grid =
[[  5   6   4  10  -5  15   9  -2  26]
 [  0 -16  -8  14 -22  14  -2 -17 -12]
 [-23   4   6  -7   7   4  -9   6   1]
 [  8   7 -10  16 -22  13  15 -10  14]
 [-21  -8  -1 -10   2 -19 -16   1  -8]
 [-19  10  13  12   4   0 -12 -19 -14]
 [ 22   9 -20   5 -20   3  18  -7  22]
 [-11  10  13  12  -2  -5  -4   1   9]
 [-23  -3  19  16  20   5 -19  -4 -18]
 [  9   3  16  -7  21   6  13  12   3]
 [  4   9   8   3  -6 -14   7  12  15]
 [-19   5  -4  -5   8 -17 -10  18  -7]]
Rows and columns are numbered from 0.
The top-left entry -> 5
The bottom-left entry -> -19
The entry at row 0, column 2 is 4
The entry at row 0, column 1 -> 6
The entry at row 1, column 0 is 0
Report the top entry of the column that holds the largest entry.
A: 26
The entry just left of the largest entry is -2
Report the bottom entry of the column that holds the largest entry.
A: -7
The entry at row 2, column 0 -> -23
The entry at row 2, column 1: 4
The entry at row 1, column 2 is -8
Report the entry at row 2, column 2.
A: 6
Report the entry directly below -1.
A: 13

array([[ 1.931,  1.654,  0.348,  0.170,  0.483,  0.406, -1.879,  0.213,
         2.085,  1.254, -0.579],
       [-0.007,  0.487,  0.009, -0.034,  0.433,  0.372,  0.065,  0.362,
         0.707,  0.646,  0.279],
       [ 0.892,  0.945,  0.342,  0.021,  0.248,  0.565, -0.440,  0.367,
         0.983,  0.822, -0.326],
       [ 0.552,  0.326,  0.016,  0.375,  0.387, -0.208, -0.720, -0.074,
         0.691,  0.195,  0.326],
       [ 0.374,  0.881, -0.097, -0.014,  0.656,  0.320, -0.683,  0.315,
         1.391,  0.968,  0.254],
       [ 0.392,  0.802, -0.168,  0.098,  0.718,  0.096, -0.915,  0.176,
         1.440,  0.844,  0.404],
       [ 1.112,  0.679,  0.394,  0.290,  0.128,  0.192, -0.649,  0.093,
         0.687,  0.387, -0.290],
       [ 1.074,  1.152, -0.179,  0.271,  0.844, -0.125, -1.890, -0.002,
         2.057,  0.999,  0.289],
       [ 1.039,  0.768,  0.025,  0.378,  0.537, -0.179, -1.404, -0.080,
         1.331,  0.527,  0.172],
       [ 0.717,  0.374,  0.107,  0.402,  0.326, -0.175, -0.764, -0.077,
         0.673,  0.166,  0.198],
       [ 0.187,  0.547,  0.190, -0.055,  0.269,  0.540,  0.218,  0.423,
         0.553,  0.648,  0.014],
       [ 0.655,  0.422,  0.457,  0.150, -0.030,  0.430,  0.153,  0.263,
         0.172,  0.279, -0.278],
       [ 0.331,  0.292, -0.077,  0.320,  0.469, -0.181, -0.623, -0.027,
         0.736,  0.252,  0.458],
       [ 0.023,  0.347, -0.138,  0.149,  0.550,  0.013, -0.329,  0.137,
         0.792,  0.452,  0.527],
       [-0.027,  0.375, -0.128,  0.089,  0.537,  0.103, -0.228,  0.190,
         0.784,  0.511,  0.500],
       [ 0.331,  0.539,  0.298, -0.034,  0.175,  0.576,  0.240,  0.410,
         0.445,  0.584, -0.115]])
What is the entry just left of 0.195? 0.691
The 3rd largest entry is 1.931
The entry just right of the largest entry is 1.254
What is the minimum? -1.890
The entry just right of 0.423 -> 0.553
What is the entry just right of the smallest entry? -0.002
What is the entry just left of 0.362? 0.065
The 3rd smallest entry: -1.404
The entry just left of 0.679: 1.112
The entry just right of 0.016 -> 0.375
What is the maximum? 2.085
What is the entry just left of 0.687? 0.093
What is the entry just left of 0.137? -0.329
What is the entry just left of the smallest entry? -0.125
The second smallest entry: -1.879
What is the entry just left of 0.402? 0.107
The entry just left of 0.445: 0.410
The entry just left of 0.150 -> 0.457
The entry just left of 0.469 -> 0.320
What is the entry just left of 0.452? 0.792

X = 17	0	-4	0	-5	2	-22	1	-2	0	14	-2	-6	-34
The entry just right of the largest entry? 0
The smallest entry: -34
The entry just left of -5? 0

B =
[[-18  -4 -13 -31 -16  -1 -13  -7   5   5 -18 -13  -5]
 [-15   3   7  -2  -1   8   1   2  -7  -2  -3   2   5]
 [  6   5  -6   4   7   6  -1   7  -1   4   8   0   1]
 [ -5  -3  -8 -10  -7   2  -6  -4  -3   5  -7 -11  -5]]
Report the entry in the top-right corner.
A: -5
The 1st entry on the main diagonal -> -18
The fourth entry in reading order: -31
The last entry, reading row by row -> -5
Report the 2nd-last entry, reading row by row.
A: -11
The second entry on the main diagonal: 3
The entry just right of the smallest entry: -16
The bottom-left entry: -5
The second entry on the diagonal from the top-right corner -> 2
Report the 5th entry from the end, reading row by row.
A: -3
Report the largest entry in the last column.
A: 5
Report the bottom entry of the column that holds the smallest entry.
A: -10

M =
1.52	-1.69	-1.67	1.11	-0.97	-0.99	1.92	1.11	-1.39	1.04	1.90
-1.63	0.79	1.36	-1.63	1.27	-1.30	-0.94	-1.68	-1.80	-1.53	-2.09
0.64	-1.78	1.40	-1.65	-1.29	-1.21	-1.18	1.38	1.04	2.04	1.28
-0.43	1.86	1.21	-1.89	-2.19	-0.71	-1.09	1.38	-1.12	0.80	-1.41
1.44	-1.73	-1.46	1.91	1.30	1.80	1.25	-1.29	1.61	-1.79	1.34
-1.46	0.69	-1.32	-1.61	1.23	1.88	-1.31	-1.18	1.37	-1.59	-1.28
Which number is the entry just right of 1.91?
Answer: 1.30
Which number is the entry in the top-left corner?
Answer: 1.52
The 1st entry on the diagonal from the top-right corner -> 1.90
Which number is the entry just right of the smallest entry?
Answer: -0.71
The entry just right of the largest entry -> 1.28
Which number is the entry in the bottom-right corner?
Answer: -1.28
The second entry, reading row by row: -1.69
The last entry of the smallest entry's row: -1.41
Which number is the smallest entry in the last row?
Answer: -1.61
Which number is the top entry of the column that holds the smallest entry?
Answer: -0.97
The entry just left of -1.59 -> 1.37
Which number is the maximum?
Answer: 2.04
The entry directly below the largest entry -> 0.80
Which number is the entry just left of 1.92?
Answer: -0.99
The fourth entry, reading row by row: 1.11
The smallest entry: -2.19
The 2nd entry on the diagonal from the top-right corner: -1.53
Which number is the entry just right of -1.39?
Answer: 1.04
The bottom entry of the column that holds the smallest entry: 1.23
Which number is the entry directly below 0.80?
Answer: -1.79
Which number is the entry in the bottom-left corner?
Answer: -1.46
The entry directly below 1.21 is -1.46
Which number is the entry directly below -0.99?
Answer: -1.30
The entry directly above the smallest entry is -1.29
Which number is the entry just left of -1.28?
Answer: -1.59
Which number is the entry directly above 0.64?
Answer: -1.63
Which number is the third entry on the diagonal from the top-right corner?
Answer: 1.04
The entry directly above -1.61 -> 1.91
The entry just left of -1.89 is 1.21
The entry just right of -1.31 is -1.18
